Each row is where one point has got to under a steady rotation. How many steps took it there?
The counts run from 0 to 788.
[ 22.7 -15.3 -21.4 -20.5  14.0 -31.1  28.2  17.7 -11.9   7.6 -10.5 -39.1
 -27.6 -11.9 -17.2   4.2 -28.5   4.6  37.4   3.6  -5.6   8.5 -26.3   6.2
   4.0  -1.1  -4.6   0.4 -15.7 -10.0  -1.0 -14.8  -5.6 -26.8 -21.2] -> 491
[ 41.9   6.7   6.6  15.8  -1.4 -34.7   5.4  18.6  -6.3  -9.5 -15.7 -14.8
  17.9   0.3 -18.7  15.9 -10.4 -10.2   5.4 -10.6  -9.3 -32.9 -10.9  -4.4
  25.3  14.0  -5.6  11.2 -14.1  13.6  23.1  -8.7 -43.7 -39.0  -8.0] -> 410
[  3.1  -9.8 -46.8  10.7  23.9   2.3  20.8  26.0   3.7  -7.4  -2.1 -25.3
   0.1   2.8 -32.3  47.3 -15.9  -1.9  12.4  10.4  -1.1  -6.2 -21.1 -14.1
 -26.9 -12.7  31.0  22.5  -0.6 -20.2   1.8 -15.0   2.4 -14.1   3.9] -> 351
[ 22.3  11.4  -7.6 -30.7   9.5   5.2  -7.2   0.1 -47.4  21.2  11.7 -16.8
 -19.1  -1.6 -12.8 -23.4   6.6  -8.8   0.7  37.1  25.0 -10.2  12.0   3.4
  44.2 -11.6 -32.3 -16.1  -0.2  13.3   1.3   5.3   8.0  -7.7 -17.5] -> 107
[ -4.1 -30.5 -24.6 -27.6  14.0   2.9  30.4  -7.5   4.0   9.4   2.1 -38.5
 -15.8 -23.9 -10.8  15.5  -5.5  22.0  22.9  31.5 -12.2 -14.9  -7.7  31.1
  28.8  15.4 -32.6  10.1  -1.8   3.9   2.7  -8.3 -13.1   2.6  -7.2] -> 288
[ 13.5 -17.7  -2.6 -24.6  24.0  23.9 -34.5  -6.1  -3.9  -6.6  18.6 -50.8
  -5.5  -3.1 -15.6  -7.9 -22.9   8.0   0.7  44.7   3.7 -17.7  28.8   9.5
   7.6  11.4   0.8   4.7  11.1  -9.2   2.9  28.7  11.1 -21.5  -0.8] -> 28
[ 12.5 -21.5 -24.1   9.8 -16.4 -13.4   1.0  25.2 -26.7 -19.4   9.0   8.3
 -27.0 -12.5 -42.3  16.0  -1.1 -14.2 -15.6  17.8   8.9 -12.6 -27.5 -26.5
  11.2 -11.0 -13.3  -9.0 -14.1  27.9  -8.3  -3.6  -0.5 -34.9   8.2] -> 478
[ 19.7  48.6   2.8  -2.5  14.4   3.0  23.6   3.9  -9.6   2.7  18.7  10.9
 -14.0  21.7 -25.6  22.0   7.5 -17.3  -8.8  33.5   1.4 -18.8  30.2  -9.7
  17.7  -9.5 -25.2  -5.4 -19.3  17.4  11.5  -4.3 -31.2  14.1 -20.1] -> 326
[ 40.8   6.6  10.8  24.2   2.1 -36.4  16.8  24.2  -3.9  -6.8 -28.8 -12.5
  25.7   3.9 -12.7  28.6  -6.0  -0.5  -3.7 -15.3 -11.5 -29.7  -8.1  -5.0
  11.9  15.6  -3.8   3.0 -18.2   9.3  25.1  -6.6 -36.5 -26.1 -13.8] -> 409
[  1.7   5.9 -21.9  29.4  18.8   5.9  25.6  -5.9  25.1   3.6 -27.6 -35.5
   5.2 -17.4  -7.7  35.9  -5.9  11.0  16.6  -7.4 -17.1 -18.7 -12.9   5.9
  15.9   9.7 -17.8  32.2  25.0 -22.6  10.6  -2.0 -12.0  -4.5 -26.0] -> 149
[ 19.8 -22.6  14.4  -7.9  -2.8   1.8 -10.7  30.6   1.8  -2.9  28.2 -21.8
 -12.3  11.0   9.0   8.6 -49.7  27.2  18.8  35.7   2.0   1.1   4.1 -10.1
  24.4  27.1 -13.1 -11.8 -14.3  -5.1  -3.0  -1.4  -4.4 -25.7 -21.1] -> 117
[ 18.8 -14.1 -14.1 -14.5 -25.5   5.2  15.4  19.3  -8.1  16.7  -3.5 -38.6
  -3.0   5.6 -54.1   5.4 -24.3 -18.0   6.1  19.7  -5.6  -6.4  -7.9  -5.4
   4.1  -2.2 -23.8 -37.0  -9.9   4.7 -30.3  13.3  18.2  -6.4 -14.8] -> 172
[ 13.7 -23.6 -28.8   1.6  -1.7  17.7  -5.1  29.1  14.9   7.6 -26.1 -32.8
  31.8   1.5 -11.2  -8.3 -21.3  18.3   8.6   4.0 -22.1   6.1  -4.4  -2.0
  21.7   2.2   7.2   7.6  35.4 -14.9 -46.3 -10.9  -0.1  -8.5  17.0] -> 433
[ 20.6 -16.9 -17.8  15.8 -11.1   0.7 -51.4  17.6  -7.0  -0.8   6.1 -22.3
  23.1 -11.0  -6.9  11.1 -28.0  16.9 -25.7  22.6  -8.4 -18.9  15.4  -8.0
  26.3  24.3  -4.9   4.3  -0.7  -5.0 -10.9  10.0  27.1 -33.1  -0.9] -> 603
[ 18.6  17.8  -5.9  14.4  -1.4  18.4  -2.7  14.5   1.8 -25.2  26.2 -11.4
   3.4   7.3  19.4  33.1   5.8 -21.5  -4.7 -14.5   3.9 -16.5  -3.8  -1.4
  18.2  30.4 -29.0  -7.5  19.6 -11.6  23.1   9.8  14.2 -48.8 -34.9] -> 591
[ 19.8 -10.0 -14.7  -4.2 -20.9   0.2  14.9  39.2  -8.4  -7.0   7.8 -33.9
   2.0  -2.6 -35.2  19.1 -16.3 -16.9   4.0  21.2   4.7  -6.8  -0.6   7.1
 -24.1  12.1 -11.4 -40.2  -2.7   1.6 -11.1  23.6  40.7  -9.2 -10.3] -> 170
[ 37.9   9.8   6.1  11.0  -3.6 -16.3   6.9  24.4 -15.8 -15.2  -2.2 -25.1
  17.3   9.3  18.6  15.2  24.6 -24.9  -8.1 -18.1  22.9 -18.8  -1.8  -4.5
   6.7  20.8 -23.6 -35.7  32.3   1.0  17.0  12.5   8.6 -19.4 -27.7] -> 102
[  3.6  27.9 -15.6   5.5   6.7  31.8 -19.4  22.2 -25.0 -16.7  32.8   4.0
  -2.9  11.6  -6.9  10.1  18.5 -11.6   0.5  47.5  33.5  -4.5  34.8 -17.6
  -5.2  -9.0 -10.4  -7.8  20.2   7.1   0.0  22.1  16.4 -12.0  -6.6] -> 247
[  6.8 -20.4   1.9  10.8  -2.8 -18.4  27.8  17.2   6.8  -5.7  -9.5  -8.9
  20.7  10.9 -32.9  65.1 -10.6   5.6 -19.1  15.8  -2.0 -17.9  18.0 -25.2
  -0.7  -6.3  -2.9 -19.6  -7.5  14.0 -10.7  -7.5 -10.9  21.4   1.9] -> 611
[  5.7   1.4 -11.0 -21.4  42.3 -27.4  -7.7 -15.3  -7.9  21.9  -5.0 -32.8
 -28.5   3.5 -16.9  27.3 -11.5  24.7  -4.2  29.3 -16.6   8.8  15.4 -17.5
  -6.0 -28.6 -14.9  -4.6 -33.3 -20.5  10.3  -3.8  -4.6  -7.5 -18.7] -> 403
[ -7.8   2.7 -14.4 -15.8  31.8  36.9  12.7  -0.8  -9.8 -12.8  22.5 -19.1
 -24.1  -4.1  15.1   3.0  14.9   0.2  44.6  11.5  22.8   0.8  -5.1  -2.9
  18.8  -8.2 -24.3  16.9  33.4 -11.5  13.7   5.8  -5.2 -32.8 -23.8] -> 504
[ 11.1  -3.6   6.7 -17.2  29.1 -25.0 -18.3  -0.1  -6.8   5.3 -12.9 -12.6
  36.3  14.7   6.0  26.7 -21.7  12.7  15.1  -2.8  -1.7   1.4  48.9 -26.4
  18.5 -26.3  23.1   8.1  -5.9  -3.6  -9.5  -7.9 -27.3 -23.5  -3.6] -> 755
[ 11.0 -20.4 -13.9   6.0  38.4 -30.0 -11.9  31.2 -17.2  -4.2 -35.8 -16.9
  26.2  -3.8   4.1  16.7  25.1  26.0  -7.6   9.3   0.4   8.6  16.8 -18.3
 -25.6 -29.3  18.0  -1.6  11.5  -7.7  -4.5  -4.2   1.6 -13.3  26.8] -> 485
[ 29.6  30.0 -24.4  28.9  20.7 -10.3  -7.3  11.6  12.9 -21.9  -7.0 -20.9
  -2.8  -1.2  22.3   7.1  16.4 -15.9  -2.0 -26.1 -23.5   1.1  -6.1  -4.3
   4.4  11.6 -10.1  25.0  47.8  -9.3  -1.8  -2.8 -16.4 -35.2 -20.1] -> 12
[ 17.9  27.4 -31.5  15.3  11.1 -32.8  13.5  29.1  -7.6  -7.3  19.7  -0.1
  -4.8   8.9  12.5  45.8 -20.9  -8.2  21.9   4.7  10.9  13.8  13.6 -23.0
  -3.7  -4.6  17.2  13.4   1.8  -7.1   6.5 -24.1  -6.4 -19.1 -35.2] -> 759
[ 18.9  -2.1 -11.3  25.3  -6.3   8.2 -11.6  37.0   5.7  -8.1  -6.2  22.0
  20.1  22.2  -8.9  10.0 -12.1   8.0 -17.4  -4.7 -19.1   3.8  -4.4 -40.8
  36.9  -8.9   0.2   4.6   8.1   5.3 -37.8 -26.6 -26.8 -30.0  17.8] -> 126
[ 22.6  -4.5  14.6   8.9  41.1 -20.7 -17.7   9.8 -17.0 -11.1 -17.7 -14.3
  18.2 -12.5   4.0   1.9 -20.1  22.2  17.7  35.3  11.0 -16.4  41.3  -2.6
  21.3  -4.0  17.6  32.1   7.8  13.1  16.8   5.0 -25.3  -7.2   7.2] -> 551
[  9.4  -5.6  23.7  -3.4   4.1  -7.2   1.4 -14.0   0.8  14.2 -17.1 -21.8
  13.8  -7.9   2.3  14.5   5.8  22.8  -4.7   0.7 -19.9  -9.2  25.1  11.8
  36.7   5.9 -64.6 -25.0 -14.0  -4.1   4.5  17.2   2.2 -10.2 -26.9] -> 458
[ 13.9   4.3   2.4  18.1  17.2  15.0  -2.4  16.1 -20.0   6.9 -13.9   5.0
  31.7  -3.3  -5.3  18.1  25.2   9.7 -46.1  22.2   2.3 -25.0  33.6   6.2
  28.1  -4.2 -27.5  -9.5   8.7   5.5   1.2   7.0  30.6  20.4  17.6] -> 599
[ 39.4  37.4   7.9  14.7  17.2  -7.4  -6.8  29.9 -15.9  -4.1  10.8   7.0
  11.7   1.7 -10.3   9.2 -28.7  -6.9 -19.1  35.1  -6.6 -21.0  47.5  17.9
  17.8  14.8  -4.4  11.8 -18.9  12.4  11.2  12.9  13.4   5.2  -4.7] -> 463
[ 23.7  -7.1 -14.7  11.7   0.5  18.7  16.1  33.5   4.6 -28.7  -7.0  -7.8
  45.9  -4.4 -17.5  11.8  -9.8 -18.1   2.9   3.3  -4.2 -28.4  22.6  21.2
  11.8  17.3  18.9  19.4  31.8  20.0 -13.7  10.0  -8.0  -0.1  21.9] -> 294
[ -9.9 -23.1 -12.6  -5.7  26.0   4.9  12.0   3.0  18.9  -2.5 -10.4 -26.5
 -19.1 -19.6   0.3   4.8   8.1  42.1  16.0  39.5 -35.3  12.7  16.3  13.7
   7.1   0.2 -45.3   8.2   8.7  -7.4  -8.2   4.4 -15.5   9.0   2.6] -> 777
[  5.3 -43.6 -25.2 -41.3  15.7 -19.9   5.6   4.6  -8.7 -33.9  14.1 -20.0
 -26.9 -19.3   6.5  14.5   6.5 -13.2   5.4 -20.7 -12.4   6.2  -8.0   9.2
   0.8  -4.5 -20.9  -5.3   8.5  10.5 -12.4   2.5  12.2 -48.2   2.7] -> 220
[  4.1 -46.9 -19.3 -20.9  11.6 -15.4   1.1   7.2  -4.4 -37.0   8.3 -24.0
 -16.2 -19.8   6.1  18.8   2.7 -12.6   4.1 -26.9 -15.0   4.7 -13.9  -2.2
   3.3   0.3 -16.0  -3.5  15.7   6.1 -11.5   4.9  10.7 -57.7   4.3] -> 219
[ 17.7 -40.4  43.2  -9.6  15.8  -4.6  -4.7  30.2 -10.9 -12.9  -8.4  -7.2
  10.3  10.9   2.8   1.0  -6.9  31.6  -7.6  21.9  -9.6   7.5  25.5 -10.7
   7.4  -1.8 -33.7 -40.7 -17.9   6.7  -7.6  20.4   2.4 -14.2   8.3] -> 255
[ 14.1  10.8 -15.6  -0.9  23.9 -40.9  14.5  14.9 -35.3   2.1   3.4  -6.8
 -13.9 -16.6   5.1  42.2  10.7  -0.9  -4.6  25.0  18.1  -8.5  15.9   4.4
 -10.4  -4.8 -17.9 -15.4 -25.5   4.0  36.3   2.6  25.3  -7.5 -22.7] -> 542
[ 16.5   4.4  -1.3  28.5   4.1  10.3 -22.8  25.7 -15.0   5.5 -13.3   1.8
  47.6  -4.0  -6.9  18.0  16.4  11.8 -42.9  20.8   1.2 -25.3  31.6   5.7
  23.7   4.2 -17.4  -6.0   7.3   4.3  -0.3  11.6  31.0   4.3  14.4] -> 600
[ -9.3   9.3 -41.3  -1.3  28.0 -21.1   1.6   2.0 -21.5  -2.4  -0.5  -0.6
  -8.6   0.2 -11.4  41.4  24.4  -6.5   7.0  18.0  20.9  10.5  16.3 -41.0
 -17.3 -47.2   8.1   0.8   8.8  -0.4  -4.4 -11.3  -8.8 -12.5  -4.4] -> 621
[ 23.8  -1.0 -14.4  -9.8  14.2 -18.0  29.5  21.2   0.3 -13.3  -8.1  -8.1
 -24.1 -12.2 -29.6  -0.6 -41.8 -18.4  32.9 -12.0 -38.4  11.3  -9.0  12.4
  11.4  -9.4 -12.8  15.8 -25.1   8.7 -14.9  -5.2  -8.1 -32.3 -10.9] -> 3
